500 stands for zero in the data rows.
Every row has a hidden score. How much higher is the second row's score than the first row's in each pair? 10 means about the same, 20 much higher and 0 much lower. The score is a weighted sum of the row's numbers plus the product of two more (or one squared), each taken from its middle value.
[544 520 489 527 584 514 586 494 539 542 524 506 522 501 553 563 554 516 530 530 298]
[296 429 606 619 465 366 499 501 438 608 530 602 493 636 469 580 494 393 479 643 525] ~ 9
[620 598 317 486 642 415 631 545 557 574 294 510 561 405 456 581 497 635 295 487 298]
[480 563 462 593 503 514 535 506 492 589 523 556 548 525 493 582 566 480 597 566 591] ~ 9
[605 528 514 344 548 440 483 541 585 367 488 411 507 466 549 377 475 590 295 384 434]
[535 543 470 523 550 531 311 504 518 560 483 290 516 512 557 532 521 538 567 538 544] ~ 8
[560 572 488 518 596 495 604 510 543 549 494 527 511 484 525 569 555 332 544 513 553]
[296 541 469 586 527 504 545 510 503 593 563 551 534 504 552 599 562 531 587 577 599] ~ 10
[526 366 635 427 296 542 503 521 586 385 549 452 483 509 575 409 292 494 354 465 400]
[296 408 572 593 616 667 683 496 435 716 470 638 449 583 403 689 462 332 489 661 558] ~ 12
[496 540 516 486 455 500 311 515 475 495 523 290 534 549 541 483 538 496 545 519 526]
[549 621 437 344 296 454 552 537 521 521 470 290 509 486 508 502 523 563 567 324 546] ~ 9
[464 527 609 344 421 493 394 544 516 472 597 527 542 499 505 448 292 493 447 508 501]
[433 455 605 591 449 579 459 507 488 536 567 548 509 603 512 507 493 450 468 574 497] ~ 6
[559 574 317 487 496 428 523 595 505 558 478 505 538 425 375 482 292 594 488 449 541]
[515 590 448 614 534 494 532 515 500 613 538 568 574 488 478 616 552 534 594 529 609] ~ 6
[548 551 516 418 492 432 467 581 574 442 519 443 530 463 531 400 459 581 467 324 445]
[460 476 569 526 438 551 425 516 499 484 536 501 519 576 297 478 526 459 498 538 492] ~ 10
[422 672 425 778 406 452 430 519 296 723 627 654 595 487 432 723 596 488 655 626 724]
[296 564 497 536 426 486 311 517 488 523 524 504 543 547 534 462 570 497 562 527 551] ~ 12
[579 583 439 472 510 471 544 517 523 513 475 475 533 469 297 484 494 572 576 460 536]
[474 433 616 473 504 534 400 537 551 429 588 469 506 528 510 424 438 489 375 485 397] ~ 11
[747 556 424 329 769 369 695 562 296 399 445 390 498 342 582 457 484 704 436 328 458]
[473 328 566 547 465 520 454 508 542 466 558 493 296 552 571 467 535 473 510 526 476] ~ 9
[380 425 635 344 443 588 433 505 491 336 567 574 502 292 496 515 469 332 295 604 497]
[423 458 614 587 448 562 441 501 484 548 597 563 516 582 524 527 502 417 510 581 491] ~ 3
[357 442 656 344 412 659 311 486 424 560 555 588 510 650 477 548 494 376 493 637 495]
[542 559 480 344 561 489 558 501 525 571 513 528 543 510 524 595 557 534 587 527 605] ~ 8
[514 546 504 487 470 483 472 294 501 502 513 514 544 493 441 487 480 527 496 487 298]
[516 328 552 498 575 591 593 466 536 492 482 492 501 566 589 533 570 468 504 533 468] ~ 10
[448 468 541 555 528 583 311 474 485 561 495 532 498 598 584 555 598 435 610 586 527]
[588 328 393 439 559 441 624 506 533 513 294 471 296 441 515 321 559 607 610 441 534] ~ 12
[473 606 462 635 484 476 501 509 497 626 564 597 529 509 479 631 292 499 617 582 626]
[463 592 467 617 456 499 311 510 490 616 507 606 554 513 498 618 561 486 629 600 592] ~ 8
[296 502 501 467 589 508 540 467 538 504 294 483 510 526 553 494 549 531 533 508 488]
[549 590 438 540 538 462 557 525 518 336 543 504 555 292 496 573 530 561 586 505 298] ~ 6
[472 328 561 506 470 503 409 544 516 453 564 491 511 542 458 468 455 504 417 496 476]
[425 430 595 557 519 597 520 480 476 586 530 574 488 574 438 543 424 471 455 576 497] ~ 12
[526 328 459 465 478 448 311 524 498 494 485 484 532 458 487 467 486 574 519 454 298]
[587 450 515 445 654 541 627 501 607 475 454 462 481 506 592 512 574 553 496 507 475] ~ 12
[549 578 471 458 472 436 511 545 480 511 503 516 509 421 297 499 413 608 480 324 298]
[420 428 606 572 480 611 469 501 469 553 543 592 487 572 472 533 436 428 453 567 482] ~ 11
[584 328 455 464 557 366 579 530 554 504 504 485 522 489 517 514 527 588 295 470 532]
[484 504 566 492 428 529 420 539 484 484 532 542 521 535 454 453 427 492 473 501 298] ~ 9
[515 462 552 344 580 581 554 294 530 475 511 487 488 568 612 321 595 466 556 539 483]
[296 481 533 605 504 589 311 473 499 544 526 542 296 586 564 576 586 434 569 603 544] ~ 8
[538 436 534 344 644 610 680 512 473 664 439 593 450 532 425 631 413 500 474 583 524]
[557 546 467 505 568 498 594 514 505 544 500 543 503 490 527 558 545 530 555 493 545] ~ 7
[528 614 417 540 493 366 547 294 443 577 463 525 542 488 488 599 555 555 628 511 587]
[595 642 401 468 473 378 311 563 511 505 476 496 551 394 297 501 448 629 574 419 557] ~ 7
[600 598 436 441 510 396 503 556 296 466 465 463 505 422 445 321 450 620 513 409 506]
[432 440 317 521 405 561 374 514 499 439 569 525 516 602 531 416 463 431 451 548 445] ~ 13
[478 631 442 647 456 465 487 517 468 640 565 290 565 503 421 654 575 523 643 592 654]
[459 421 599 582 517 591 520 480 501 513 556 540 503 606 588 534 576 415 479 324 524] ~ 17
[563 623 391 600 581 428 602 534 536 634 521 560 514 442 468 630 509 595 584 530 632]
[530 467 567 455 522 529 311 500 552 418 493 430 504 541 601 423 535 490 482 478 438] ~ 10
[540 591 415 556 570 478 594 514 489 599 494 528 533 502 492 598 549 563 601 533 298]
[638 661 393 344 428 349 441 571 519 403 462 290 560 292 297 365 463 655 555 332 505] ~ 8
[568 328 436 344 478 433 518 556 495 545 466 503 546 476 468 533 523 583 600 463 575]
[539 328 533 553 526 366 462 504 600 444 599 491 557 471 577 505 533 556 475 492 531] ~ 12
[569 603 419 551 583 441 583 530 563 606 517 531 528 434 485 612 541 587 563 513 600]
[498 456 317 536 598 614 624 487 520 562 469 548 296 567 543 563 562 470 536 566 489] ~ 14
[489 444 554 539 601 366 585 294 488 583 474 558 474 587 528 321 529 456 558 574 509]
[518 510 507 508 563 524 549 500 526 529 525 492 509 292 564 529 536 332 543 521 523] ~ 9
[586 328 580 419 616 456 518 553 628 401 538 426 532 423 297 420 395 582 350 412 413]
[646 328 447 315 537 369 513 557 590 331 294 290 296 391 564 348 478 672 486 322 444] ~ 12
[296 383 727 588 427 366 390 486 506 483 577 532 504 654 570 470 562 332 452 606 483]
[514 404 634 436 569 536 483 519 581 432 570 472 489 518 297 430 444 502 355 472 405] ~ 7
[366 446 621 686 455 641 311 455 448 560 591 558 518 646 588 576 621 354 590 653 560]
[430 424 606 550 499 366 493 500 481 528 294 550 296 292 500 517 470 427 437 564 465] ~ 13
[473 529 552 525 415 366 395 531 504 460 568 501 542 536 512 448 500 501 496 470 495]
[552 480 544 426 525 479 498 535 296 431 528 455 296 516 536 321 490 332 295 429 441] ~ 14
[524 538 519 476 498 480 498 567 296 336 508 501 525 496 482 321 465 540 491 324 501]
[524 428 552 485 598 599 613 506 523 509 465 510 474 292 577 512 536 477 508 533 479] ~ 10
[453 397 615 544 536 647 526 454 497 336 516 512 448 620 632 512 596 389 551 571 466]
[610 328 510 368 296 366 490 552 625 363 537 413 508 423 577 400 431 594 395 378 408] ~ 7
[486 453 564 481 556 577 538 463 296 461 294 484 489 578 604 484 581 454 519 522 479]
[536 495 580 438 524 463 444 548 558 447 518 443 518 464 493 422 445 566 295 439 452] ~ 9
[336 572 524 781 337 563 366 484 390 630 638 634 596 645 515 648 671 362 295 708 680]
[547 573 447 548 558 472 584 519 573 574 519 529 570 472 514 581 545 582 541 517 578] ~ 6
[470 416 567 567 296 630 540 479 507 336 514 531 487 577 563 562 584 435 295 583 515]
[567 534 474 481 571 483 595 497 504 534 482 497 516 473 536 506 546 555 525 500 537] ~ 7
[373 434 628 622 409 626 408 496 441 548 577 597 513 619 503 525 531 358 515 641 514]
[464 432 317 536 538 603 530 494 500 519 515 528 499 603 535 508 531 440 295 566 298] ~ 14
[440 450 594 537 503 580 311 294 509 509 555 525 506 292 573 321 521 436 514 589 489]
[593 584 415 479 296 439 634 566 550 554 473 506 522 421 496 578 505 621 522 466 298] ~ 9
[490 619 317 637 492 489 504 508 466 336 549 576 552 518 489 618 594 502 627 594 631]
[474 570 476 626 502 515 514 294 492 608 548 574 542 535 515 629 596 486 621 608 599] ~ 7
[440 435 626 583 503 596 474 294 527 489 590 538 504 578 572 321 520 417 444 585 480]
[400 451 601 602 478 584 431 486 476 541 589 568 521 602 500 321 533 426 500 582 502] ~ 7
[508 554 475 574 536 515 542 498 505 586 294 547 502 511 535 599 582 504 596 566 587]
[515 450 568 344 530 555 511 493 296 417 294 465 491 570 616 447 292 468 512 497 298] ~ 13
[505 496 558 503 490 523 399 500 520 437 551 530 296 546 549 454 541 482 489 485 298]
[583 678 317 411 395 348 428 586 485 485 456 468 578 409 376 419 398 649 548 375 590] ~ 9
[498 443 549 549 576 617 582 526 480 598 437 575 474 583 459 596 452 481 295 582 516]
[608 667 396 344 472 326 475 570 548 423 467 450 539 363 411 405 292 663 484 331 513] ~ 10
[556 651 413 554 534 452 554 538 514 609 294 547 536 444 477 604 526 332 588 518 631]
[560 652 429 467 466 343 490 577 514 525 495 502 560 292 390 494 419 618 524 425 563] ~ 7
[523 510 554 486 296 478 439 294 549 448 558 462 539 500 297 418 476 518 436 466 474]
[913 673 283 283 946 240 915 581 796 511 401 392 505 141 523 581 432 881 443 247 559] ~ 9
[460 439 599 533 524 599 518 513 502 494 523 538 514 587 541 528 490 465 470 536 495]
[478 532 512 553 508 366 528 506 500 578 501 548 506 542 511 565 538 475 295 558 565] ~ 10
[700 555 466 325 653 370 609 542 654 336 455 372 500 365 582 397 488 669 445 301 450]
[517 498 544 493 467 476 415 523 562 406 589 479 509 519 577 418 506 524 478 493 453] ~ 10
[539 579 448 546 519 475 557 567 475 577 504 531 528 447 486 606 522 535 591 523 582]
[452 427 615 532 525 582 311 507 498 528 544 537 496 616 516 524 502 448 453 559 477] ~ 11
[512 361 673 409 565 366 503 504 586 345 552 446 296 551 297 364 456 458 345 467 361]
[536 611 395 595 537 457 562 522 493 622 521 545 547 464 477 622 549 560 605 539 643] ~ 9
[409 428 659 564 450 542 368 511 531 424 664 515 521 584 564 450 487 414 411 508 461]
[567 543 450 524 296 471 580 524 544 560 507 530 527 456 513 321 530 580 295 503 570] ~ 11
[556 589 439 507 576 453 586 518 528 577 527 527 529 443 498 603 543 580 538 504 597]
[379 469 596 671 438 645 435 453 464 566 553 290 515 663 596 570 634 356 610 679 556] ~ 14
[498 478 480 580 296 601 709 514 466 737 430 630 459 477 373 707 411 519 504 608 609]
[540 583 513 344 546 393 473 524 615 486 644 500 558 423 564 510 571 584 470 493 561] ~ 9
[579 620 359 517 550 435 311 542 514 591 519 527 583 430 461 583 292 586 577 501 592]
[428 411 564 576 543 646 565 501 452 633 466 599 476 584 439 596 446 442 475 624 516] ~ 6
[568 602 436 483 504 438 525 567 517 501 474 490 537 459 297 517 292 332 564 480 559]
[436 444 605 574 296 587 465 502 491 501 553 290 492 600 546 521 532 425 502 580 498] ~ 12
[451 446 602 560 526 366 311 520 296 525 548 540 496 559 490 516 452 477 434 556 484]
[442 396 607 582 486 650 521 474 462 469 526 557 489 661 297 529 625 377 295 594 497] ~ 13
[367 457 573 344 449 654 471 456 296 551 549 562 540 666 606 553 665 359 619 650 548]
[459 433 582 569 538 631 558 503 447 336 482 290 488 597 452 575 454 332 460 604 514] ~ 9
[483 404 589 540 567 639 562 463 543 484 494 506 462 597 618 519 581 425 520 566 472]
[544 508 502 520 513 513 520 554 504 336 514 499 528 506 527 499 564 499 295 514 298] ~ 8
[496 688 394 654 296 453 492 513 434 336 527 590 575 502 449 643 590 527 691 584 685]
[394 438 601 617 458 661 479 456 479 540 545 564 513 668 297 553 614 398 295 615 527] ~ 12
[440 415 593 566 519 627 536 454 478 536 508 548 488 292 582 559 292 409 542 603 501]
[489 431 607 535 296 585 462 510 296 495 549 527 500 579 533 489 487 446 455 559 477] ~ 8
[579 552 480 476 583 458 590 525 540 530 473 499 296 456 501 542 533 569 550 487 547]
[296 634 414 414 477 358 471 581 570 477 475 462 549 384 414 443 409 673 482 374 523] ~ 10
[646 499 507 342 512 430 470 536 593 313 511 371 516 477 599 340 479 570 295 364 420]
[558 550 468 516 556 487 564 523 525 517 514 506 491 483 523 530 524 540 548 493 545] ~ 8
[461 438 566 561 517 602 525 465 531 336 513 501 508 592 602 548 592 430 554 582 493]
[603 634 424 344 493 375 494 294 539 487 457 469 542 406 297 321 453 624 529 401 545] ~ 17
[581 609 376 549 559 437 602 294 519 597 480 528 536 438 458 579 524 587 552 496 298]
[458 436 560 538 516 582 527 507 487 566 535 582 488 572 474 546 453 457 450 558 510] ~ 10
[296 594 403 443 582 436 611 294 544 531 438 479 498 420 462 321 508 650 567 441 548]
[296 452 317 559 490 614 517 490 480 530 516 537 498 292 570 535 577 419 562 593 298] ~ 6
[594 328 431 344 540 433 587 532 564 520 452 486 529 438 484 517 503 600 545 451 545]
[609 645 317 562 591 439 619 524 511 652 479 547 545 292 490 639 563 601 295 517 298] ~ 12
[499 328 462 597 511 514 533 522 493 599 537 556 547 516 482 595 558 512 585 557 547]
[699 623 427 285 527 313 501 577 626 310 484 352 536 361 566 306 454 660 443 274 439] ~ 10
[538 621 424 566 296 457 546 525 518 613 505 517 547 468 475 606 523 577 614 527 617]
[504 518 506 580 296 541 311 471 489 538 509 522 531 535 596 575 596 449 581 556 298] ~ 14
[443 439 592 580 509 617 513 468 497 530 294 534 487 622 616 511 602 332 542 603 509]
[569 549 496 418 519 453 311 556 541 492 467 479 518 467 459 455 421 590 487 435 488] ~ 5
[521 515 492 529 600 548 624 498 525 565 502 522 505 510 543 321 551 519 532 524 551]
[515 656 379 664 459 426 548 521 442 683 522 606 581 467 434 661 563 559 634 576 691] ~ 8
[590 623 400 344 533 442 575 531 517 336 458 496 536 452 297 543 531 591 608 476 581]
[548 524 524 465 520 484 537 524 525 451 498 478 296 498 526 321 507 540 496 465 495] ~ 7
[510 445 579 500 529 581 534 480 531 439 520 290 480 587 655 480 591 332 521 523 476]
[529 618 421 436 465 397 474 565 296 494 465 466 549 427 427 486 437 615 512 436 538] ~ 11
[500 501 528 484 497 502 311 537 513 472 532 503 523 538 505 467 292 515 454 488 459]
[465 518 537 606 492 545 504 484 501 552 294 547 521 578 577 551 610 445 577 595 558] ~ 10
[661 665 383 303 431 325 311 576 296 354 421 365 557 409 482 333 466 682 295 293 479]
[507 437 317 545 613 366 586 479 565 336 530 290 485 560 620 517 292 455 515 579 495] ~ 5
[398 576 499 344 296 546 434 474 456 636 606 617 556 591 535 643 669 422 630 655 644]
[537 491 530 541 562 558 561 505 523 523 528 521 485 529 570 558 574 499 524 544 525] ~ 9
[535 496 530 472 494 366 501 532 476 516 476 516 505 481 429 481 428 531 462 498 488]
[547 520 468 497 589 477 311 512 522 492 482 493 510 482 539 529 525 558 529 484 298] ~ 11
[296 439 554 537 528 607 545 475 503 336 512 491 476 600 297 523 592 407 522 324 493]
[561 577 500 451 451 366 427 542 532 413 501 445 543 484 504 406 501 557 541 324 478] ~ 3
[514 499 534 546 548 546 561 519 512 553 498 521 503 545 547 534 556 475 537 512 533]
[449 424 554 571 584 643 633 475 475 628 433 558 472 579 508 620 501 450 519 624 539] ~ 11
[433 423 579 569 515 631 526 485 473 537 294 535 496 611 526 551 557 420 512 604 298]
[514 496 557 484 499 366 491 541 538 455 545 496 501 494 488 436 292 531 428 475 497] ~ 5
[553 484 550 455 505 490 480 525 541 446 518 290 514 486 505 417 450 332 402 449 464]
[345 421 642 633 395 653 311 499 428 560 581 596 527 630 465 531 479 363 456 637 509] ~ 10
[531 470 670 617 614 384 396 507 737 389 839 492 564 415 618 512 525 332 285 529 496]
[594 496 317 443 646 518 649 490 575 489 467 479 463 292 297 516 526 554 505 324 511] ~ 10
[578 600 441 501 569 448 582 525 296 541 478 502 550 292 496 520 527 576 579 482 298]
[480 450 528 574 639 630 311 474 440 702 451 603 474 514 415 671 433 511 496 604 560] ~ 14
[296 518 533 573 296 555 477 489 478 528 540 535 530 578 622 539 598 429 574 568 539]
[378 405 674 595 418 627 382 487 487 336 593 573 510 694 558 482 537 345 439 620 462] ~ 10
[445 519 499 617 296 528 490 494 296 582 548 558 534 547 535 586 588 480 583 586 587]
[534 485 317 344 508 524 500 510 533 434 509 469 296 538 573 429 525 498 497 480 464] ~ 14
[587 535 507 411 489 436 475 539 572 379 294 415 296 498 582 354 292 566 467 398 443]
[296 480 549 566 583 567 572 485 296 532 541 493 503 528 586 556 586 465 531 324 298] ~ 14
[518 514 508 495 296 517 480 522 505 484 511 523 537 528 468 471 494 502 483 484 497]
[554 445 497 497 657 569 708 496 296 601 421 558 473 490 489 608 475 540 535 533 496] ~ 11
[612 565 317 435 594 450 601 532 557 494 294 464 545 442 534 499 506 332 542 440 520]
[554 477 508 486 526 505 561 515 526 482 455 481 481 486 552 491 523 524 544 508 503] ~ 8
[462 522 569 544 427 491 388 537 518 466 607 531 546 531 533 463 508 482 492 516 512]
[556 641 358 424 419 453 509 523 441 493 401 454 540 495 507 461 561 569 668 429 546] ~ 10
[296 328 631 436 584 509 311 532 588 384 567 459 474 500 559 413 430 499 338 455 389]
[296 516 545 455 504 504 496 294 512 512 498 502 550 502 465 468 434 509 475 476 484] ~ 14
[511 434 592 510 549 555 509 511 536 465 545 512 497 538 555 498 474 497 438 528 298]
[526 586 462 546 500 478 530 515 485 566 502 478 556 524 501 559 550 547 597 526 576] ~ 9
[575 537 523 420 480 458 468 529 539 336 516 290 526 498 578 395 507 539 474 416 298]
[523 598 455 631 523 467 311 511 511 600 510 580 541 538 512 618 292 518 594 584 600] ~ 13
[394 602 480 791 345 512 311 494 416 666 648 634 585 611 485 634 292 417 689 675 692]
[551 555 467 530 549 502 528 518 500 557 501 519 524 487 495 544 508 549 528 511 557] ~ 9
[296 590 411 479 546 454 311 546 564 534 474 488 530 450 496 528 534 566 559 453 564]
[641 629 317 571 651 313 594 533 641 543 599 519 547 359 511 608 525 663 295 456 604] ~ 12
[587 588 451 438 504 414 529 553 296 479 294 471 536 433 476 464 461 607 504 421 545]
[541 566 458 497 506 494 527 515 509 514 504 486 545 510 533 510 534 525 567 506 536] ~ 8
[296 484 478 586 622 608 702 505 442 336 425 617 473 513 404 699 475 503 539 592 587]
[748 632 378 336 687 316 680 561 644 460 407 409 522 299 512 475 439 721 480 335 505] ~ 5
[469 470 583 538 523 580 531 497 482 534 524 528 506 605 543 511 574 453 485 558 493]
[651 655 411 347 472 331 460 591 571 400 484 416 561 379 433 375 409 680 295 316 492] ~ 13
[476 435 539 534 616 616 642 496 473 661 442 584 456 529 297 631 411 332 475 574 527]
[472 328 497 643 487 515 515 489 485 626 585 572 560 538 521 321 589 478 610 605 618] ~ 8
[577 328 459 463 556 481 575 539 530 516 478 468 525 479 512 532 510 549 548 475 540]
[578 609 413 344 544 366 551 563 512 336 426 492 546 453 501 563 502 587 589 470 578] ~ 15
[594 563 317 399 509 420 311 573 550 428 493 444 528 457 503 415 462 602 474 396 477]
[616 546 456 413 605 442 606 503 564 484 447 290 508 455 559 478 495 578 543 427 484] ~ 7
[296 538 456 512 529 473 546 541 509 336 494 514 524 476 496 540 484 571 540 503 560]
[459 423 585 558 500 584 515 506 495 516 526 534 296 563 513 533 483 462 476 324 495] ~ 17
[533 619 412 344 502 398 502 563 532 533 487 508 540 442 456 509 292 600 574 460 572]
[448 434 598 344 510 594 492 477 522 499 565 514 506 612 581 524 292 422 505 582 492] ~ 12
[533 539 542 491 507 465 460 570 534 469 557 498 527 476 470 456 428 548 429 486 498]
[522 445 575 453 527 566 522 491 535 409 516 452 487 576 616 443 544 465 479 490 434] ~ 11
[479 426 583 344 502 614 546 443 296 495 536 509 486 611 611 512 598 437 536 573 481]
[608 514 522 367 525 459 503 561 594 328 512 420 296 490 642 337 540 549 478 422 434] ~ 6
[296 560 448 488 574 461 577 511 536 559 482 507 522 460 535 547 533 567 551 487 551]
[296 461 317 495 532 570 531 503 529 336 505 476 488 568 608 478 529 460 499 521 458] ~ 15
[387 456 587 620 462 366 486 469 469 532 294 543 512 648 576 555 614 383 590 620 532]
[488 488 447 593 639 600 718 499 296 784 473 651 477 533 354 723 438 534 533 618 553] ~ 8
[540 637 387 344 489 427 558 294 510 611 489 552 534 448 297 596 546 572 623 521 625]
[551 522 488 497 296 511 580 505 539 492 484 496 508 509 297 529 569 503 559 324 525] ~ 7
[533 557 476 468 490 483 520 557 483 558 466 290 511 463 372 530 391 570 480 469 298]
[429 434 606 584 483 623 480 294 492 511 555 539 498 620 593 321 567 406 494 600 501] ~ 14
[416 443 604 580 461 609 485 513 472 554 572 560 518 581 470 521 480 456 472 587 506]
[629 679 402 357 444 292 463 294 549 400 294 389 569 382 449 360 419 687 470 312 491] ~ 16
[436 436 606 588 499 599 518 483 501 517 294 544 516 598 573 540 560 411 508 611 498]
[469 620 461 678 431 480 473 511 466 649 551 599 567 530 453 671 604 475 642 600 678] ~ 6
[296 571 468 431 486 449 498 540 486 470 481 470 520 479 507 456 485 565 295 440 515]
[296 328 534 609 569 624 584 480 460 656 482 596 486 566 496 640 519 467 546 638 542] ~ 7
[532 568 490 502 507 479 497 522 501 336 491 514 296 507 521 499 292 515 568 492 550]
[584 426 597 386 580 503 531 517 635 343 579 432 495 458 546 390 428 555 340 415 298] ~ 7
[562 570 476 476 478 444 484 552 509 508 504 502 540 461 465 485 458 332 532 451 298]
[549 544 508 448 499 448 502 546 530 489 475 473 519 448 482 471 450 547 474 324 489] ~ 10
[536 503 317 422 517 493 501 536 546 336 489 436 509 511 530 423 477 553 464 324 455]
[580 630 400 508 566 366 580 532 529 568 493 528 534 441 480 563 516 603 559 503 533] ~ 6
[508 471 559 466 507 536 496 531 543 450 509 506 533 549 569 438 537 486 488 506 465]
[599 671 396 362 364 332 408 294 502 421 429 403 572 417 297 353 451 652 295 330 298] ~ 16
[622 597 317 425 537 419 311 546 543 469 456 475 552 436 500 471 491 599 536 418 525]
[557 602 434 469 450 426 514 547 511 336 477 499 545 459 446 497 482 592 538 456 554] ~ 9
[577 606 437 453 500 398 495 569 522 511 491 482 522 421 422 477 421 613 295 416 520]
[504 508 317 522 535 536 543 448 543 496 485 493 518 544 593 523 578 332 566 324 508] ~ 11
[433 450 596 344 483 592 492 487 493 503 561 545 509 594 569 527 574 412 518 586 507]
[478 457 483 609 296 655 311 521 440 781 294 669 450 513 340 722 390 529 530 636 596] ~ 10
[510 519 317 344 515 511 492 532 520 482 511 514 497 551 556 476 571 496 529 324 298]
[495 328 449 624 491 486 521 480 480 623 540 577 550 496 463 628 558 542 617 582 626] ~ 10
[403 432 607 555 494 609 432 484 494 336 606 567 508 605 576 517 568 396 528 561 486]
[471 432 596 545 528 589 530 468 510 485 525 507 491 577 515 507 508 447 491 538 462] ~ 11
[514 328 576 500 511 469 458 529 550 453 294 490 511 485 297 453 292 507 295 477 480]
[523 507 536 471 490 506 481 497 503 480 294 487 296 542 557 461 505 508 473 485 466] ~ 12
[552 582 425 556 574 474 570 294 545 585 517 539 296 484 297 591 565 556 578 538 610]
[619 518 494 464 571 504 608 294 568 514 494 494 495 474 564 321 528 557 510 507 504] ~ 12
[510 411 599 514 590 608 548 509 528 463 516 503 475 581 607 487 554 436 488 541 443]
[535 490 317 467 482 493 462 537 296 336 294 483 500 514 521 444 477 497 438 478 450] ~ 18
[411 436 595 569 497 604 481 507 461 556 523 575 492 587 488 549 466 440 466 592 500]
[553 511 528 453 502 482 457 536 296 336 501 473 516 493 297 445 447 332 442 444 477] ~ 11
[518 480 550 491 516 541 513 499 296 435 515 483 524 555 583 459 559 480 524 501 298]
[532 638 317 525 296 458 570 519 510 593 294 525 522 466 496 586 582 569 657 512 616] ~ 12
[296 593 459 377 491 385 475 551 583 366 497 437 528 445 568 321 500 615 516 363 298]
[457 429 615 545 529 366 311 503 531 457 563 506 493 292 297 533 292 447 452 553 471] ~ 8
[611 501 548 415 586 366 535 553 637 394 572 414 296 419 550 437 431 592 359 397 430]
[565 550 474 527 552 482 561 524 531 537 509 514 535 490 535 552 553 537 571 515 552] ~ 9
[296 602 441 494 504 433 524 506 520 514 474 488 556 449 490 504 502 581 515 456 541]
[533 520 485 533 536 527 311 503 524 537 513 290 487 522 550 550 553 508 545 517 534] ~ 9
[487 523 573 492 445 494 400 542 550 440 592 505 517 292 297 462 514 472 456 526 491]
[519 641 407 589 490 442 536 563 505 607 521 567 548 479 472 600 562 573 611 324 628] ~ 14
[520 476 567 473 296 523 480 512 520 434 529 496 511 538 297 452 524 487 486 485 454]
[509 473 551 528 534 572 533 294 512 336 542 509 296 292 562 523 565 467 539 540 500] ~ 13
[443 435 608 542 515 600 510 488 503 336 539 516 492 292 573 511 544 431 495 549 484]
[447 502 602 536 419 511 391 552 493 483 577 495 531 566 461 444 440 483 439 492 492] ~ 9
[296 548 514 620 428 539 449 494 462 552 554 525 296 579 537 551 600 448 604 586 578]
[394 328 583 344 434 642 477 438 296 569 551 569 510 679 590 566 631 371 606 656 545] ~ 9
[296 589 418 344 296 478 564 527 509 562 463 517 531 476 484 550 540 566 579 494 570]
[466 418 582 568 556 630 560 492 497 582 294 562 482 589 504 562 500 444 507 584 506] ~ 12
[511 453 563 531 580 600 586 485 488 559 294 539 500 570 532 557 524 445 520 570 298]
[509 423 317 344 296 612 311 468 507 483 472 482 474 584 631 500 556 448 494 539 460] ~ 12
[400 526 534 658 414 575 438 476 427 589 572 579 536 619 546 569 626 391 640 640 591]
[552 328 507 471 533 493 545 517 542 478 494 463 481 498 553 487 536 537 529 478 502] ~ 9
[583 621 432 448 483 400 499 553 511 481 488 471 569 450 480 463 490 607 295 414 535]
[530 543 317 466 505 494 522 516 511 505 487 517 482 492 475 473 443 542 477 473 498] ~ 11
